In the rows, 128 means zero.
Each path is a new rotation, seen through one point. The rows after it are directions, each followed by how far the rotation turns it, in deg/step (0 if it stays put).
Each turn is a multiple of 5 degrees from 10 to 175, or 0.
Each row of a path follows its step; steps can be skipped.
path 1
step 0: [128 140 125 133 129 121 128 125 136 128 140 124 130 130 112 126 133 123
 126 118 107 122 124 124 119 118 133 127 141 116 128 124 143 111 126 133
 137 144 130]
step 1: [135 124 133 129 136 135 122 136 128 136 135 122 134 129 131 128 125 128
 132 124 114 131 115 127 115 124 131 132 139 132 129 123 112 116 133 118
 118 156 130]
step 2: [122 143 125 124 124 121 112 123 136 136 119 136 128 133 135 113 121 138
 133 129 117 131 117 135 125 124 130 124 147 147 122 122 120 121 130 122
 129 129 127]
step 3: [133 127 111 130 119 117 122 123 134 140 125 137 127 126 120 118 133 116
 123 118 135 126 118 121 117 124 123 140 140 142 128 127 117 139 128 126
 113 124 141]
step 4: [117 130 120 116 116 122 135 114 114 129 136 143 131 131 128 134 131 114
 130 121 121 118 124 110 139 123 129 115 138 131 129 125 118 133 128 123
 118 130 127]
step 5: [126 139 133 122 130 134 139 125 131 133 133 114 131 126 130 119 133 105
 128 130 130 125 124 107 140 125 127 132 133 135 124 115 122 122 106 128
 133 129 131]
step 6: [117 134 132 111 134 127 138 134 144 135 127 134 144 130 113 129 120 122
 142 117 127 119 111 126 131 130 118 128 121 123 131 123 124 119 123 136
 137 138 131]
step 7: [141 133 134 132 147 133 133 131 123 137 124 137 136 114 117 126 136 124
 140 120 132 127 122 134 123 121 116 113 144 137 129 124 132 118 127 133
 130 137 124]
step 8: [127 133 127 134 138 128 134 124 123 121 125 128 135 131 127 137 115 132
 128 122 117 111 125 140 117 118 126 128 146 145 128 116 132 121 127 128
 127 130 150]
step 10: [116 135 126 113 134 129 120 121 127 124 124 127 120 140 117 122 132 124
 134 127 120 117 137 131 133 134 120 132 144 146 125 137 115 142 119 135
 120 128 124]
step 11: [124 138 123 118 117 128 144 128 128 133 118 116 125 130 118 125 145 120
 115 116 127 117 127 119 132 125 112 127 129 132 111 141 130 125 130 130
 118 133 133]
[125 128 125 130 123 131 128 129 135 130 127 128 131 127 130 131 128 128
 125 127 130 128 126 130 129 128 130 132 132 125 130 128 130 124 126 133
 127 123 128] | 120
[122 134 127 126 123 124 128 125 128 125 128 131 129 127 127 128 125 130
 128 130 123 126 127 131 131 129 129 122 127 126 127 129 131 127 132 129
 132 128 128] | 170
[128 130 126 130 128 124 131 129 131 127 131 122 129 128 124 127 125 126
 124 129 129 125 128 129 125 129 128 132 126 128 128 129 126 131 129 128
 130 130 137] | 140
[130 127 129 130 131 128 122 123 128 129 127 126 128 130 127 132 130 132
 127 132 127 132 122 134 129 124 128 126 129 130 130 126 128 128 130 129
 127 129 132] | 55
path 2
step 0: [126 124 134 133 125 139 138 122 107 115 114 129 142 142 132 128 129 134
 118 128 139 139 138 126 129 134 128 137 128 126 126 136 121 132 117 129
 124 127 138]
step 1: [126 120 132 121 132 127 135 131 126 121 112 127 128 140 133 132 130 134
 129 119 138 137 136 127 128 131 139 131 101 122 126 134 118 115 133 133
 124 137 133]
step 2: [125 118 133 127 136 132 130 134 128 132 118 131 138 120 117 135 124 124
 127 109 128 138 115 118 126 135 149 120 121 121 131 130 128 127 123 135
 122 143 133]
step 3: [115 133 133 126 122 144 129 121 126 122 118 132 125 135 120 125 124 116
 129 114 129 131 121 122 135 135 140 120 127 119 118 135 140 129 110 139
 128 118 135]
step 5: [131 118 126 126 123 131 124 135 126 125 108 120 123 139 139 121 135 142
 123 116 137 143 137 124 122 138 137 125 126 121 123 132 116 119 124 124
 124 130 138]
step 6: [119 125 139 138 126 132 129 122 122 128 102 128 135 122 125 134 122 129
 133 117 131 137 127 114 128 139 137 133 123 126 130 130 127 119 135 132
 118 143 137]
step 7: [123 129 145 127 137 136 135 128 126 113 123 125 131 129 120 129 120 118
 126 123 132 144 124 123 130 132 144 124 117 121 119 122 143 121 127 141
 134 125 137]
step 8: [120 121 130 125 128 135 133 135 114 122 131 128 136 138 126 129 122 121
 129 124 144 128 128 129 126 144 143 120 121 120 134 130 123 138 108 132
 130 120 142]
step 9: [117 127 123 123 118 135 125 134 130 127 113 117 119 142 133 133 135 129
 142 114 138 130 127 129 128 138 139 120 121 116 130 129 121 118 118 119
 119 123 128]
step 10: [129 130 130 134 128 137 123 127 128 131 111 119 130 119 129 123 128 129
 132 115 144 147 121 116 121 136 140 128 139 130 128 128 134 122 127 118
 116 134 134]
step 11: [126 127 139 142 120 138 130 125 118 115 110 128 132 134 127 119 121 129
 128 129 134 142 134 117 127 135 132 128 132 123 115 121 140 123 128 142
 131 122 141]
[129 128 126 133 130 129 125 124 129 126 126 123 128 130 126 127 133 131
 129 130 131 130 126 127 127 130 122 128 129 130 122 130 125 129 126 123
 126 127 126] | 70
[123 133 128 127 127 130 130 124 128 127 125 128 127 129 127 132 128 125
 133 129 130 124 129 128 130 125 125 131 122 128 130 128 129 123 131 125
 126 127 125] | 130
[128 130 123 127 122 133 127 129 128 131 126 129 126 128 133 123 128 128
 128 126 130 128 129 126 126 123 128 128 135 128 130 128 129 125 125 124
 127 125 128] | 65
[129 126 128 124 128 126 129 123 128 125 131 128 131 130 133 130 122 131
 131 128 127 129 130 131 132 126 129 127 128 128 125 125 124 130 126 123
 128 125 131] | 90
path 3
step 0: [114 132 133 129 124 123 118 137 133 126 122 129 125 130 147 142 130 115
 141 131 129 123 129 115 130 122 126 135 124 121 138 147 127 136 128 126
 128 121 147]
step 1: [121 125 129 128 129 132 131 126 136 122 102 138 126 138 143 134 139 130
 135 144 131 132 138 119 137 130 130 125 132 129 128 131 139 129 127 137
 131 124 148]
step 2: [129 122 133 131 132 142 134 132 132 129 112 118 143 129 133 128 122 126
 140 137 126 118 134 114 136 137 134 118 131 130 130 129 148 131 126 137
 119 113 129]
step 3: [120 138 137 130 124 131 128 136 127 131 116 119 140 134 111 128 115 125
 132 129 136 132 132 112 139 119 117 122 133 123 145 130 141 135 131 136
 122 123 136]
step 4: [125 135 123 118 138 120 130 135 134 118 114 124 124 129 120 132 131 122
 135 135 144 132 124 128 133 111 116 114 127 118 137 139 148 132 133 132
 127 131 123]
step 5: [137 136 114 119 134 129 134 140 125 132 112 129 134 134 125 141 141 142
 134 134 133 119 109 133 143 124 131 118 133 122 140 129 135 126 129 129
 122 126 125]
step 6: [134 135 121 119 130 118 121 135 126 143 114 122 140 126 129 141 112 131
 138 132 130 114 117 126 134 124 137 132 134 126 133 138 129 137 131 122
 118 140 135]
step 7: [132 135 136 115 130 121 136 123 122 138 105 132 116 127 132 138 117 126
 130 132 129 129 126 121 132 110 129 132 135 139 134 135 128 136 133 115
 138 129 138]
step 8: [136 123 146 124 127 126 131 117 135 135 110 131 124 128 142 144 135 120
 133 129 130 113 127 142 136 119 128 128 129 131 133 134 141 135 122 121
 130 115 125]
step 9: [141 131 141 144 121 136 117 127 139 141 119 128 127 144 135 139 128 133
 126 135 126 122 135 130 129 117 135 130 139 127 140 137 135 133 126 134
 114 120 133]
step 11: [121 132 137 130 134 137 122 146 130 115 109 136 126 125 129 141 135 133
 127 128 122 125 135 121 145 126 121 126 129 123 134 142 138 118 124 125
 139 124 132]
[132 129 130 128 129 130 127 128 131 131 128 129 130 130 127 124 125 131
 129 128 124 132 124 125 129 132 134 127 127 127 126 128 128 132 128 127
 121 128 126] | 100
[124 130 126 124 134 130 128 124 130 130 126 128 125 128 128 128 129 126
 130 129 121 132 129 128 129 123 127 125 128 127 125 126 128 128 125 130
 130 131 127] | 115
[131 130 124 131 128 129 125 128 125 130 128 122 131 130 131 127 123 129
 128 131 125 123 130 127 126 127 128 126 132 130 128 123 127 123 126 130
 126 129 128] | 100
[126 134 125 128 128 123 129 127 129 121 125 130 125 133 131 124 123 131
 127 130 130 130 128 129 126 128 127 129 126 132 127 128 131 130 127 125
 129 127 127] | 115
[132 132 127 124 128 127 132 124 127 128 128 129 129 123 129 127 131 131
 131 127 127 125 124 128 124 128 123 131 126 130 129 131 126 126 127 127
 123 131 132] | 45
